X =
131,125,128,133,126,133,124,123,128,135,127,127,126
130,131,127,131,131,124,127,130,127,132,128,129,124
130,129,130,131,127,129,127,127,125,136,127,129,128
122,125,133,130,126,128,122,124,126,116,129,127,126
129,129,126,130,129,123,127,134,124,124,129,126,127
132,132,122,132,129,129,131,128,129,123,128,127,117
129,123,129,130,130,129,129,131,130,128,128,129,128
130,126,127,130,125,127,127,104,126,122,128,124,128
134,127,131,128,127,128,128,130,132,128,127,130,129
127,132,122,123,128,125,130,128,125,126,128,125,130
129,130,128,129,137,126,131,133,133,132,126,133,127
Rows and columns are numbered from 1.
The entry just left of the centre entry is 129
What is the entry in the top-left corner?
A: 131
What is the entry at row 2, column 1?
A: 130
The bottom-right entry -> 127
The bottom entry of the column that holds the largest entry: 137
What is the entry in the bottom-left corner?
A: 129
What is the entry at row 1, column 2?
A: 125
The entry at row 3, column 1 is 130
What is the entry just right of the centre entry?
A: 128
What is the entry at row 1, column 3?
A: 128
What is the top entry of the column that holds the smallest entry?
A: 123
What is the entry directly above the centre entry?
A: 127
What is the entry directly above the smallest entry?
A: 131
What is the entry at row 3, column 3?
A: 130
What is the bottom entry of the column that holds the smallest entry?
A: 133
What is the entry just left of the largest entry?
A: 129
The entry at row 2, column 3 -> 127
What is the centre entry?
A: 131
What is the entry in the top-right corner?
A: 126
The entry at row 2, column 2 -> 131
What is the entry directly below the smallest entry?
A: 130

[[126 141 131 107 143 124 140 144]
 [123 109 126 145 125 150 121 111]
 [117 110 133 146 124 150 124 111]
 [137 152 113 146 135 135 129 132]
 [132 110 119 147 123 146 118 112]
 [108 143 143 130 140 142 143 132]
 [115 138 148 117 122 105 137 136]]
Indices start at 1.
Which number is the entry just right of the smallest entry?
A: 137
The entry in the top-left corner: 126
Which number is the entry directly below 131?
A: 126
Which number is the entry in row 2 and column 1?
A: 123
Which number is the entry just right of 115?
A: 138
Which number is the entry in the bottom-left corner?
A: 115
The entry in row 3 and column 1 -> 117
Which number is the top entry of the column that holds the largest entry?
A: 141
The entry in row 1 and column 3 is 131
The entry just right of 145 is 125
Which number is the bottom-right entry?
A: 136
The entry directly below 130 -> 117
Which number is the entry just left of the largest entry?
A: 137
Which number is the entry in the top-right corner?
A: 144
Which number is the entry directly above the largest entry?
A: 110
Which number is the entry just left of 119?
A: 110
The entry in row 2 and column 2: 109
The entry just left of the smallest entry is 122
Which number is the minimum?
A: 105

m =
[[130 122 127 128 136 123 127 126]
 [131 133 126 129 131 122 122 129]
 [130 127 127 129 135 134 127 142]
 [127 136 132 114 123 130 127 134]
 [137 127 130 117 106 123 133 129]
 [130 127 116 123 129 118 127 126]
 [139 127 130 126 112 132 151 119]
 [130 121 110 129 129 136 123 129]
 [142 127 127 129 135 119 127 134]
 [124 120 122 129 122 123 122 129]
 [129 133 133 129 131 118 127 123]]
The entry in the bottom-right corner: 123
Report the entry in the top-left corner.
Answer: 130
Report the 1st entry on the diagonal from the top-right corner.
Answer: 126
Report the top entry of the column that holds the largest entry.
Answer: 127
Report the smallest entry in the last row.
Answer: 118
Report the largest entry in the first column.
Answer: 142
Report the entry directly above the largest entry.
Answer: 127
Report the second entry on the main diagonal.
Answer: 133
Report the entry in the bottom-left corner.
Answer: 129
Report the entry directly above the smallest entry.
Answer: 123
Report the first entry in the row that holds the largest entry.
Answer: 139
The entry just right of 112 is 132
Report the entry just right of 116.
Answer: 123
Report the entry directly below the smallest entry.
Answer: 129
The largest entry in the last column is 142
Report the largest entry.
Answer: 151
Report the 3rd smallest entry.
Answer: 112
The entry directly below the largest entry -> 123
The smallest entry in the first row -> 122
Report the 3rd entry on the main diagonal.
Answer: 127
Report the smallest entry.
Answer: 106
The 5th entry, reading row by row -> 136
Report the fourth entry in reading order.
Answer: 128
Report the 2nd smallest entry.
Answer: 110
Report the entry just left of 128.
Answer: 127
